Named moves come first, each a turn or a mirror and shown by rows before and after it. Which of them, in which order, take the first row of each pair that follows to the second? Write the first one first, as in the answered first pair.
Mimoz:
[ 14  10  19  16 -13   5  -9 -18  10  -9  -3 -14   2 -11   0  -7   5   1
  -8   8 -12  -1   6  -4  -5 -26  -3   5]  ->  [  9  15  16   7 -14  16 -16 -18   1   4   3   1  -1  -9   5 -20   9   0
  -5  -7   2 -20   2  -5  -8 -12  -2   0]
[ 19  -2   1  20  -8 -24 -12  35   2 -21 -23 -25  -8  -5 -18  17  -7  -2
 -20  22   0  24   6   2   6 -20   1  15]  ->  [  4  14  -9  -3 -13  10 -30  29 -21  15  -3  20 -17   5  -4 -17   7  -6
 -10 -14  36 -33  -6   1  -7  17   6   2]
[ -5  -7   2  -1  13 -13  21 -41  24  -9  13  -6  17   0  15   7  -8   9
  20   5 -21  12   9   3   2 -23  -7 -11]  ->  [-13   2  -6 -12  13   5  13 -43  15  10  24  16  13   4  23 -10  -2   8
  26 -14  -3 -19   5   0  -5  -3  -4 -18]
[  3   2  -6 -11  -1   5  -6   5  -5   6  -6  19   0  -3  -3 -10   1  -8
  -5  -8   2 -13   2 -10   3   8   4   4]  ->  [  7  -3  -2  -1   0  -7   2   7   5  -8 -12   1   4  -5 -10   4  -4  -7
  -8   9 -13  10   5 -11   6  -7   0   9]
Pigeb:
[  1   4  13   9 -10   3   1   6 -14  -2  -1   7   0   4  -4  -4   0  -2
   1   5   2 -11 -10  -7  -1  15   5  -3]  ->  [ -8  -1  -1  -4   4   3  11  -1   6  -6  10   2  -3   8  15  10  -3   1
   2  -8  10  -1  10   3 -15   0   0  -6]
[  0   9  -5  -8  -7  12  -6   6 -18  12   5  19  -5  -2  -2 -11   6  -1
   0 -11  13 -26 -11  -3   0  24   6  -5]  ->  [ -9   3 -17 -19   5  13   3  -1  -1   8  13  15  -8   1  15   1   5   2
   0 -21  17 -18   7   6 -11  12   1  -7]
[  1  -3  -6  -4  12   6  -1  -4   2  15  30   2 -11   2   7  -2  -2 -10
   6   2  32 -13  31  15   7 -10   6  -6]  ->  [ 10   2   8   9  -1   6  -9   2 -16  20  22   5  -5  -1 -12 -15   0 -13
   6  15  26 -22  12   4  20   4  12  -3]
Daf:
[  5  -3   0  11  -4 -25   1  22   4 -12 -16 -18  -5  -9 -15  19  -6  -1
 -24  18  -1  16   2   2   6 -17  -2  -2]  ->  [-15   5 -12 -13   4   5   5 -10   1  21  13  18  -3   2  12  -8   6   3
   4 -15  18 -33  -4   1 -12   9   1 -22]
[  6  -2  14  12   6  -5   1 -12   4  14 -15 -12   7 -20 -17  11  -4  -8
   4  17 -23   6 -13 -22  20  -1   2   6]  ->  [ -4   2   8   2  10   9   1 -28   3  30  -1   4  10 -15  -4  -4   0  -7
  18   0 -13 -17 -17 -22  12  11   2  -5]
[ -3  -9  -1  15  -8   2   0   9   2 -14  -4 -13   2  -5  -7  12  -6  -7
  -3  13  -9  22   8 -15   3  -8   5   5]  ->  [-18  -4  -8  -2  -1  22   1 -11  -1   5  14   8   4   1   8  -7   1  -3
  15  -8   3  -8   4 -13  -6   7   7  -8]
[  4   1   1  -2   2   5  -6   5  -9  12  -2  15   6   1  -5 -18   3  -1
   4  -5   5 -15 -11  -7   0  10  10   0]  ->  [ 14  -1   7   5  -1  -6  -8  16  -7   0 -13   2   6  -4 -14  -7  -2  -3
  -6   7  -4   1  -8  -9   6   0   9   9]
gotos:
[ 10 -10   8   4   3  -9   5  -8  13  -8   0  -7   1   9   0  -2  -7  -7
   5  20 -13  11   9  -7   5 -11  -1   0]  ->  [  0  -3  -5 -16   3   7  -7  -4   7  10  11  13 -10  14  14 -13  -1  -8
   3  -5  13 -12  12   1  -6   2  -2  -5]
[ -3   8   0   3  -2  20   4 -34   2  12  10  -6   4  -2  -6   6   4  10
  13  14  -9  -2 -17 -16   7  11 -20  -8]  ->  [ -6   9  -5  -2   0  24   5 -35   4  13  14  -3   1   1   0   6   5  11
  12   7  -4  -5 -11 -13   4  10 -21  -9]
[-16 -11  15  -2   6 -10  19  -8   6   5 -22   1  13  -4 -10  13   0  -9
   0  11 -12  21  16  -2 -20 -14   6  12]  ->  [-21  -2   6 -17   3   8   4   2  -9  21 -13  24   2   2  -2  -1   7 -13
  -4 -11  12  -6  14   2 -27   3   9  10]
[-10   2 -10   3  -2   6  -3   5   3  12  12  12   9  -3   1   0  -3  -2
  -5 -18  13  -9  12  -4  -9  12  -6   1]  ->  [  2   1   4  23  -7  -4   0   6  -1   3   0   0  17  -8 -16   1  -6  -1
  -7   5  -7   5   2 -12   6  10  -5   7]
Pairs:
Each pair is two moves apart.
[-21   1  -8 -15   6  13   3 -13  12 -14   3   1   9  19  22   1   7  10
  21   3  -1  -4   9  -2 -14  -7  -7   2]  ->  [-20   8 -10 -18   1  19 -10   0   0  -6   2  12   3  19  19  -6  12   6
  15  -3   9 -18   3  -2 -14   2  -4   5] -> Daf Mimoz
[  0 -13   6   1  -5  -2  14  -3   3 -13  -6  -8   7   3   3  17   2   8
   4   5 -10  19   9  -7  -3  -8   5   6]  ->  [ -1  -8  13   1 -11  10   9 -12 -11   2  -1   9   9   5   0  -6   8   4
  14  -1  -6  -5  -8 -15   0  13   9   0] -> Daf Pigeb
[ -6  -3 -15  -1  -1   1  -3  22  -5  -9   2  -3  -1  -5   9  18 -16  13
 -10   3   8   4  10   6   5 -13   3  -6]  ->  [ -4  -4 -10   4  -4  -3  -2  23  -8 -10  -3  -6   1  -7   6  18 -16  11
 -11   9   5   6   5   4  11 -14   4  -6] -> gotos gotos
[ -2  -2 -28   2  -8  25 -33  10 -16  18  11  14 -10 -16   9  -8  10   6
   2 -21  23 -14 -19  -2 -14  23   4  12]  ->  [  6 -20 -28  17   3  -5 -13  10  13 -16  -2 -25  -2 -22   5  29  -3  10
  -7   5  -8  36   0   2  -9 -16  -6  23] -> Pigeb Mimoz
[ -9  19 -15 -20   6  12  -8  13 -13   7  10   7 -16   1  25 -11 -13  -9
  -6 -26   4 -13   2   6 -21   9   2   2]  ->  [  4  24   8   4  -9   7  -9  12 -33   8  -2   3  -5  -5   0 -24 -12 -13
  -2  -2 -18 -16 -23  -7   0  22   9   4] -> gotos Mimoz
[ 12 -16  10  20   9 -21  15  -6   9 -20  -7 -29  13  -3  -5  17  -9   2
   5  19 -23  33   1   1   5 -20   3   1]  ->  [ -8   1  -7 -13  10  19  -1 -12  -8  20  20  18  -1  10  19 -16   7  -1
  17 -27  20 -28  -5   6 -15  16   8 -15] -> Mimoz Pigeb
[  6 -14  -4   5   7 -14   7   9  12 -16  -4 -17   2   2  -4  19 -11   5
 -17  13  -3  36  21   3  -8 -28  -1   6]  ->  [ -5 -16 -11  -4  15  -5  20 -17  22  -7  11  -8   9   7  11  15  -9  10
   3   3  -6  24  22   3 -16 -24  -4  -5] -> Daf Mimoz
[-14   5   5 -10  -6   7 -15  -1  -4  15   7  16  -9   3   3   2   8  -3
  -7  -9  25 -17  -4   6  -8  12  -3   4]  ->  [-12   2  15  -1  -4   6  -1 -27  -1  17  13  13   6   0   0  -6   7   1
  14   4   7 -18 -13   0  -2  13  -1  -5] -> gotos Daf
[-10  19 -14 -17   6   5   6  16   8  10   4   1   2  -2   8  -8  -5  -5
   2 -15  24 -17   4   4   1  -5 -11   8]  ->  [  2  22   5   0  -5  -1   1  20  -8   8  -6  -2   9  -8 -12 -16  -3  -7
   2   5  11 -19 -15  -5  19   5  -6  12] -> gotos Mimoz
[  7   0  -1 -13  -2   3  16  -6  -2  15   2  -4   5  -5  13  -9   5  -7
  22  -9  14  -6 -10  11   4  -5   0   2]  ->  [ 10   3   1 -13  -8   5   7   5  -9  17  -2  -1   1  -7   9 -10   6  -8
  16 -10  20 -10 -14  10   5  -2   2   6] -> Daf Mimoz
[-13  -6 -15  22 -11   2 -16 -10  26   0  18 -10  -3  22  22  -5   3 -19
  12 -28   4  -2  23   9  -1  -7  17 -21]  ->  [  2  -3   6  44 -24  -8 -21   0   9  -6   0 -20   6  13  -4 -11   1 -22
   8  -2 -16   5   3  -2  21  -2  23 -13] -> Pigeb Mimoz
[-11  17  12 -18  -4   5  11  13  18  10  -7   3 -16  -2  25 -28  -1   4
  13 -15   6  -5  -1  18   1  19  19 -18]  ->  [  1  12  27   2 -11 -13  16  20  19  -8 -23 -18  -9 -11   5 -19  -7   3
   6  11 -16  18  -6  12  13   8  19 -10] -> Mimoz Pigeb
[ 14   1 -12  -5   5  -5 -10  28  13   2 -26  -8 -11 -12   2  19  -4  -9
 -16  -1   6  13  -3   6   7 -27   0  -2]  ->  [ 20   4   8  13  -5  -2  -8  13  -1  10 -28  -4   5 -14 -14  -1  -3 -10
   0  16 -12  -1 -26  -9  23  -9   6  -6] -> Daf gotos
[-10  -4 -12 -19   3  10   6 -15 -17  12  20  16  -2  -1  17  -9  -5 -15
  13 -17  -6 -23   0  -8  -5   9  -1 -15]  ->  [  7 -12   7  10  -5 -14  13  -7 -15 -10   0 -10  10 -12  -7   5 -13 -17
   5  17 -36  10  -5 -15  14  -7   0  -3] -> Mimoz Pigeb
[  1 -19 -11 -18  26   3   8  -2  15   9  -2  -3 -10  -5  17  11   0   6
 -11 -13   4  19  26   7 -16 -14  -8   1]  ->  [ 16  -4  14   2   0  10 -12   8 -28  26 -14  12  -2  -9 -15 -19   8  -3
 -12   3  -1  -9 -15 -12   9  19   6   3] -> Mimoz Pigeb
[ 11 -15   2   1  -4 -14  14  -1   4 -27 -11 -21   5  -6   8  20 -16  -9
  -8  25 -21  27   7   7  15 -22  -9  11]  ->  [ -6   1 -11 -28  -5  22  -6  -8 -18   9  12  24  -5   5  26 -16  -2 -11
   2 -17  18 -30  -2   8  -2  16  -3  -4] -> Mimoz Pigeb
[  2  -9  -2  -3  26 -11  24 -27  27  -9   3 -14 -16  11  11   9  -1   3
  21  -4 -18  -5   5 -10   2  -5   0 -16]  ->  [ 11   2  14   9   9  -5  11 -20  -3  -1  -3  -2 -13   9 -10 -14   4   0
  21   5 -22 -25 -21 -22  18  19  10 -15] -> Pigeb Mimoz
[  3   1   6   4  -6  10  -3 -11 -20  13   9  20   5   0  -1 -25   3  -6
  12  -1  -1 -26 -17 -12  11  19   8  -5]  ->  [ 10   0  14  14 -11   1  -2  -5 -22   5  -2  13   8  -4 -12 -21   2  -8
   7  10 -11 -18 -19 -14  19  15   9  -1] -> Pigeb gotos
[  9   3  20   4   5 -17  11   2   0  24   3  14  11   5  -7 -34   4 -21
   9   1 -19  -8 -20 -12  -4  21 -13  -4]  ->  [  6  -7  11   2  18 -26  27  -8  23  10   5  -4  14   5   1 -13  -1 -17
  11   5 -27  17  -2  -5 -10  -2 -21  -4] -> gotos Daf
[-15  -5  15  -7 -15 -25   3  -3   0  32  14   0  16  13 -15 -13  -1 -16
  22   2 -22  -1   1 -12  11  11 -10 -17]  ->  [-24  -9  -2 -22  -5 -25   5  -2  14  30  22   0   7  15   4  -1   0 -13
  19 -14  -9   4  20  -3  -3   0 -14 -17] -> Daf gotos
[ 12   3   2   2  13  35   7   2  -9   4  15  32   2 -14  16   5   9 -33
   0 -21   3 -46   9   4  11  24  -1 -14]  ->  [ 17  -4  14  20  15  25  24 -20  -3  -3  13  15  19 -18   7   5   6 -31
  16   2 -26 -35   0  -5  24  17   0 -17] -> gotos Daf
[-19  -4  -5 -15   3  25 -12 -10   4   6   2  37   0  -8  -3 -12  13  13
  -2  -9  -2 -15  -3 -15 -10  22  10 -14]  ->  [-21 -11  -5 -12  12  20   4 -29  20  -1   7  26   8  -6   2  -3   9  18
   8   0 -15  -2   3 -17 -12  12   7 -18] -> Mimoz Daf
[  6 -17  14  13  15   5   4 -15  -5   3   8  -1  32  15   9  -1  26  28
  12  22 -10  15 -25   6  15  16 -21  -5]  ->  [ -3 -16   2  -2  20  12   6 -19   0   8  18   6  26  18  21  -1  29  30
  15   8   2   6 -17  11   4  16 -22 -10] -> Pigeb Mimoz
[  2  -8  16  19  -4  -6  20 -31   3   3   5  -8  27   2  -1  -7  -3   0
  20  18 -29   4 -17  -7  12   6   1  -9]  ->  [ -4   0   9   3  -7  12   7 -25 -11  22  14  15  18   6   6 -21   4  -3
  19  -3  -7 -26 -20  -5   2  23   3 -13] -> gotos Pigeb
[ 16 -12  10   6  13 -12   7 -13   9 -10   0 -21  -5   5   9   9  -1  18
  -3   7 -21  19  -5  -4   0 -15   5   3]  ->  [ 22  -6  12   7   3 -15  -9   8  -4 -10 -10 -19 -14   4  -1   7   0  15
 -18   9 -14  18 -10  -5   4  -8   7   8] -> Mimoz Daf
[ -4   1  -1  -4   8  -5   7 -11  11  -9  -8 -12   8  -1 -10   3  -1   0
   8   9 -14  22   2   1   4 -11  -5   3]  ->  [ -9   6  -2  -8   6   8   5 -22   1   4   2   3   9   2  -6 -15   4  -1
  18   2  -7  -2  -7  -4   0   5  -1  -5] -> Pigeb Daf
